Each path below is one point turned by a fixed rotation once a step. After each direction that follows a path, write how fast that rotation turns it, in degrees a step (0 if it stays still).
Each turn is a multiple of 5 degrees from 10 to 175, or 0.
Each row of a path follows its step; steps can be skipped.
Rotation 1:
step 0: [-14.0  29.3   7.4   5.3  17.4 -20.2  18.0  10.5   3.8 -19.2  19.3   7.6
  21.4 -23.4 -21.2 -13.4  27.7  13.1 -11.1 -15.3  11.3 -15.8 -27.2  -7.8
   9.8  39.4  -1.7   1.2  27.0 -15.6 -13.0   6.6  -9.4  -7.6  10.2  22.0
  -9.8  -1.3   3.8 -15.4  16.6]
step 2: [-10.2  16.1   1.3  10.6  18.6  -8.8   4.6  -5.0  24.6 -38.5   2.4  -8.3
 -12.2  -9.1   8.3  -8.7  -2.0 -14.7 -13.5  -3.9   8.9  27.6  17.6   9.2
   3.1 -21.1 -51.6  -4.1  -5.5 -34.1  20.9  10.0  -4.8 -14.0  -9.2 -11.4
 -20.8   9.8 -18.7 -15.9 -10.2]
step 4: [ -6.2  11.8 -19.8 -23.2   0.0 -11.0 -21.2   8.2  39.0  14.7  13.5  -9.5
  30.5   0.3  -4.2   9.6   7.8   3.4 -27.1   0.8 -16.3  -5.0 -18.8  18.4
   0.1  -7.1  -4.5   1.8   6.4  16.8 -13.7  29.9  -0.4 -30.2   5.6 -15.3
   1.5  22.4 -29.9 -10.3  26.3]
step 8: [ 17.9  -1.5  -4.2  26.6   0.2 -19.3  16.2   9.9  13.6  10.9  22.8  17.7
  28.2   1.3  26.4  -4.4 -18.7 -36.1 -15.5   8.4  18.4  -5.0  -3.5 -29.9
  11.8   1.5  26.9 -17.9   3.3 -13.5  14.3  12.4  -7.3  -4.0  13.5  -9.8
 -16.6   1.9 -11.7   1.5  37.5]
step 9: [-38.0  -4.4  11.6  -4.6   3.8  16.4  10.1  -0.9  11.1 -16.8  -7.4 -30.1
 -21.0 -11.9  25.0  -4.7   0.0   7.5   5.9   4.9 -21.6 -25.1  -2.4 -26.1
  -9.9  25.5 -20.7   8.4  23.1  22.2 -12.4  14.0  -7.0  -2.4  25.3  -9.8
  31.3   1.6   8.5 -20.7  -2.8]
step 10: [ 28.4   0.2   1.2 -32.7  43.4  -8.2   3.3  19.0  11.2  -9.1 -36.8  35.0
   3.1 -10.7 -20.9 -10.8 -10.1   9.7  -3.7  19.9   5.1   0.7  16.8  -4.0
  -9.0 -10.6  -6.6  -6.8   1.7  -4.0  -7.6  -8.3  14.8   6.8  -0.7 -12.7
 -38.7   1.0   2.3  -6.6  20.9]
step 12: [ 35.5   9.6   6.1  -3.2   0.9 -26.7 -16.0   7.9  -1.5  -8.8   3.6  17.7
  -1.2 -21.2  27.2  -9.7  20.4 -22.7 -15.5 -25.4   2.5 -33.1   6.8  19.1
   2.8 -12.9  10.8   4.6 -24.2   7.2  -7.7 -26.8 -16.0 -14.0   6.2   7.5
   1.4  20.4 -10.6 -31.7  -3.4]
step 17: [ 12.6  -5.6   2.9  31.8 -31.5  -8.3  19.3  -0.3  31.5 -12.5 -14.5   6.4
  -5.2 -19.1 -15.4  22.8   7.0   5.4 -11.2  -8.2  20.1  -4.7  -1.6   0.1
   7.7   4.3  -3.2  38.5  17.0   8.0  28.1  17.5   3.2 -14.3  22.6  -7.6
   7.9   5.0  11.6 -27.9  25.7]
step 20: [  1.7   5.4 -32.2   8.7  -6.4  15.0 -12.0 -13.6  18.0  29.4 -12.3  -4.8
 -18.9 -10.9  13.5   3.9 -30.2  16.5  15.5  -5.3 -10.2 -10.6  15.6  -1.8
   2.6 -19.0  19.3 -28.6 -30.8   5.3   3.4 -25.4 -26.8  -0.8   0.1   7.8
 -23.9 -11.9 -16.1 -13.4  14.4]
step 21: [  8.4  27.1 -26.2   1.2  -8.6 -30.2   5.2  11.9   1.3  -6.8   2.3 -25.9
  31.0 -13.9  23.7  20.5  41.1   5.0 -24.5  20.2  -6.7  -2.7  -4.4 -15.3
  13.8  -9.0   0.4   8.8  15.1 -18.7  -6.6 -10.3 -14.1   8.9   1.3  -8.5
  27.2   7.1  23.2  -1.8   5.9]
step 23: [ 21.1   5.9  -0.6   9.5  -6.6 -10.9  10.5   5.8 -25.0   0.2  -2.5   1.7
   5.8  -7.2 -11.3  13.0  12.5  13.4   7.9   1.3   8.9  29.7  -5.8  23.0
  32.2   9.0 -14.0 -21.7  31.2 -42.3  -2.6   9.4   5.7 -26.3  -1.4  -0.2
 -36.0  10.0 -16.9  20.9   5.0]
[ -2.2  -1.1   6.3  -1.6  -2.3   0.0  -5.8   4.2   3.6   1.6  -8.8 -15.0
  11.6   6.7  -2.9  -2.8  -7.1  -9.0  10.6   3.5  10.0  -6.8  -6.4   1.4
   3.1   1.3   3.4   7.0   2.6  -5.0  -1.2  -0.6  -7.7   6.6  -3.3  -1.4
   2.7   8.0   1.9   3.4  -1.9]  140
[  1.8   3.6   6.8  -5.0   6.9 -18.8   2.9  -1.6   2.6  -1.0   2.5  -5.5
 -10.8   3.0   2.4  -4.5  -1.1  10.2   3.1  -1.4   3.2   0.1  -0.9  -3.3
   8.5  -5.8  -4.1  -9.2   1.5   5.1  -3.2  -5.3 -12.7   1.1  -0.9  -0.7
  -1.4   0.9   8.6   1.8   5.2]  35
[  9.6  -2.5  -5.3 -11.5   1.7 -10.0  -8.8   5.0  -5.1   5.0   1.3   5.6
   1.3 -11.8   4.0  -8.9  -1.0 -11.5   7.5   2.2   2.8  -0.5  -1.2  -0.5
   3.8  -8.6   1.9  -3.4  -4.8  -6.4  -0.5   1.7  12.0  -3.4   4.8  -3.6
   0.5   0.9   0.7   1.8   4.6]  170
[ -2.9  -1.3   3.2  10.0  -1.9  -3.3   3.3  10.3   0.2   0.9   3.6  10.7
  -1.6   1.4   2.0  -3.0 -11.0   1.6   4.6   2.6   3.0  -1.0  -3.0  -7.5
  -0.1   4.3  -0.7  -5.3  16.2  -3.0   4.5   6.3   6.1  -5.1   3.3   9.1
  -1.0   5.9   9.2   0.3  -9.7]  45
[ -6.4   4.8  12.0  -3.7  -1.1   6.9   7.0  -2.4   6.4   6.2  -0.4  -6.9
  -3.0  -9.3   4.0   1.6  11.4  -3.2   2.8   0.2  -8.8   4.2  -1.4  -2.7
   1.4  -4.0   0.5  -4.6  -1.0 -10.0  -8.3   1.8   4.9  -5.0  -8.0   8.7
  -1.5  11.9   2.8  -0.8  -0.3]  155
[-2.2  6.6 -7.5  0.2 -3.2 -1.3 -3.2 -4.2 -8.7 -0.5  0.9 -2.4 -4.1  6.5
 10.6  2.3  2.8  2.9 -4.2  6.8  3.2  4.5 -1.9 -3.2 -4.9 -3.1 -2.4  4.7
  0.3  7.2 -8.3  9.2  1.9  0.3  6.5 -5.3  6.2 17.6 -2.1 12.2 -2.3]  145
Rotation 2:
step 1: [ -7.9  -6.6  11.8  -3.6  -8.4  19.6 -26.8 -23.1 -11.2  27.3   3.7 -14.1
 -23.7 -21.7  -3.1  -3.9   6.7  20.2  -6.1  16.4 -33.8 -14.5   9.6  18.4
   5.8  20.2  -0.6   3.9   3.2  34.3   5.9  25.1 -31.7   0.7   4.7 -15.0
  28.1  -2.9 -20.0 -26.3  21.3]
step 2: [-24.4 -23.9   5.0  -6.5  53.8 -14.2 -15.0  29.2   1.6  29.1  19.1 -13.6
  14.7 -23.4  11.5  17.6 -11.7  -1.3   5.2  12.4 -11.6 -17.4   9.4   5.3
   3.9  -7.4 -20.0  -1.0   2.7  25.0   5.9  -8.2  -7.8   7.9  21.4 -38.6
   3.6   3.4   9.6 -15.2  -1.4]
step 4: [ -3.4 -11.0 -10.9  33.8 -10.7   4.0  -7.7 -32.8   5.9 -17.0  -7.8 -28.9
  -1.6 -12.2   6.2 -18.4   3.3   8.0 -11.2 -21.5  -9.8 -18.0  -1.9   2.1
  31.3   2.7 -18.4  -9.4  14.5   5.6   4.8  17.0   8.8   4.7 -26.8 -38.4
 -21.3  18.9  35.2 -24.1   4.5]
step 5: [ -5.5   1.2  -8.2   7.2  41.5  33.6  10.1  -5.0   3.3   4.9  -1.2  -7.6
   9.3 -11.7  -1.7   1.5  22.8  23.5 -20.7 -12.2 -65.2 -10.1 -12.3   5.8
  15.9  -7.3 -11.8  -1.6   7.1 -19.7  -0.7   2.5 -30.3   5.3  -3.0  -0.5
 -15.7  -6.7  18.1  11.1   4.2]
step 8: [ -7.2 -18.4  -0.5  -9.8  15.6 -15.5 -35.5   0.2   7.1   2.9   2.0  -6.0
 -10.2  -6.8  29.4 -10.9  47.2  -7.5   4.8   1.5  -0.5   5.9  43.7  12.8
  25.1   2.8 -30.9  15.0   2.6 -20.2  -9.8   9.7 -27.2 -15.0  15.0 -28.9
  -1.7  -9.6  13.3  -0.3  16.6]
step 9: [  0.4  15.9  25.6  -0.4  10.0 -18.9   3.9   4.0  12.3  -4.9  18.0  11.8
 -15.8   5.3  21.2   2.0   0.9   4.7 -26.5  11.2 -20.5  -9.7   8.8 -19.2
   1.6  -9.9 -14.4   6.6  -3.1 -12.6  18.1  26.9 -33.7   8.4 -22.1 -53.5
  -3.3 -24.3 -11.3 -31.6 -11.5]
step 10: [-22.4  -2.1  -9.0  22.9   6.6  -0.1 -16.4  15.7  15.1 -24.1  20.9  24.6
  -9.8  -0.6  -9.2  16.3 -13.3  30.3 -15.3   2.8 -27.5 -20.3   6.1  20.4
   7.1  10.6   5.1  19.0  17.8   4.5  11.6 -14.9  16.3  -9.3 -27.3 -44.8
  17.4   7.2  25.8 -12.1   9.0]
step 11: [ -7.2 -19.7  -2.6   3.5  -0.9  23.0  -7.6  -7.3  -5.5   7.8  19.8  -0.6
 -14.2 -30.4  17.8  -4.5  20.1  16.0  12.4 -24.2 -40.9  -6.1  -8.5   2.9
   1.1  56.9   7.7   2.7  28.3   9.9  34.4   6.7  -2.7 -12.3   9.5 -16.2
  -4.5  -4.0  -2.9   2.3  17.3]
step 13: [-24.3 -23.0  36.1  27.2   2.3  -0.1  -2.7   9.3  13.4 -22.3  15.0   9.4
  24.4 -17.0   7.4  -7.5  -9.2  -4.9 -24.9 -15.7 -12.6 -35.0   4.2   5.6
  -1.7   2.5  -4.4 -22.4  -9.2 -35.5 -34.6  12.7 -16.3  -4.3  -3.7 -11.7
   1.0 -14.9   1.4  21.7  24.7]
step 15: [-33.2  -2.4  11.4  26.6  41.6  -1.1 -17.0 -11.7  -7.8  20.4  29.8   7.6
 -16.8  21.0   0.4   9.5  21.0  24.5 -10.8  13.1 -33.3   5.6  -1.6 -16.6
  31.5 -13.5 -12.2 -12.4   9.8  -3.3  17.6  -0.4 -14.3  17.0  23.1   3.6
  -1.4 -17.0   8.3 -14.7  -1.1]
step 23: [-15.1  -8.1  36.5  33.1  12.0  18.4 -12.4  12.7  -2.0  -8.9 -14.8   3.4
  -3.7 -25.0 -22.0  -9.0 -12.2  10.6 -26.7   0.8 -13.5  -4.9  27.4  -8.5
  10.1 -11.1 -28.7  -7.5  -8.9 -23.2  -8.0   6.3  16.6   9.8   9.8 -38.4
  26.5  -9.9  18.3 -11.3  21.5]
[ -2.9  -2.0   1.9 -10.9  -3.8   2.0  -3.6  -4.9   4.3   0.2   5.4   9.6
   2.5  -2.0   7.1   3.5   5.3  -0.7   1.3  -3.6  -3.6  10.2   9.6   6.2
  -6.2   1.1   6.7  12.9  -0.9  -0.8  -3.9   2.4   8.9   9.6  -8.0  -5.3
   4.0  -4.1  -4.6  -2.1  -9.4]  35
[  9.0   7.9   0.1  -7.0   3.3   0.2   1.4   6.0  10.9 -11.8  -6.4  -7.2
   1.7  -2.6  -7.6   0.3   6.7  12.3   4.8  -2.9  -0.6  -0.2   8.6  -6.5
  -2.7   6.0  -9.0   5.0   4.5  -8.0   2.2  -4.9  -0.2  -2.1  -2.2  -6.8
  -4.6   0.6  -5.3  -1.8   1.7]  20
[  7.5  -9.7   4.8  -1.1   2.7   3.7   2.6   6.8   0.1  -2.7  -0.4   8.9
   1.8  -4.2   7.5   0.3   5.8  -4.2  10.0   0.6  -5.5  -1.5   5.4   5.5
  -2.2  -1.5   6.6   5.2  -9.8  -2.5   6.7  -4.9  -6.6 -13.2  -2.2   7.6
  -8.4   1.3   6.2   5.4   7.1]  135
[-8.0 -0.1  0.5 -3.3  0.6  2.1 -4.2  5.5 -7.0  6.7 11.1 -0.5 -3.0 -2.7
  0.0  4.8 -2.3 15.4  9.0 -3.7  3.4  1.8 -3.4  0.4 -2.8  1.8  0.7  0.0
 -5.4  0.2 13.0 -9.0  4.3  5.6 11.0  1.7  0.3 11.0 -6.0  2.0  0.3]  80
[ -2.4   0.7   0.0   5.9  -7.2   6.6   9.7  -7.3   8.9  11.7   0.7   1.5
  11.8   2.0  -1.1  -0.8  -2.6   1.6   6.7  -9.1  -3.8   1.2   2.3   6.5
   7.7  -6.3  -4.1  -8.0   0.8 -12.4  -3.9  -5.9   5.2  -4.8   2.6   2.8
  -3.9  -2.8  -5.9  -4.6  -0.7]  45
[  3.5   1.5   1.1 -17.3  -8.6   0.6  -1.6   2.7  -2.1  -4.7  -0.3   4.6
   7.5  11.1  -0.7  -5.1  -5.4   1.5   2.3   3.7  -3.9  -8.5  -4.9  12.6
   7.8  -1.3  -6.8   5.8   8.1  -0.9   3.1   5.5  -2.7   3.0   6.6   3.3
   3.2   5.2   6.7  -1.3   0.2]  175
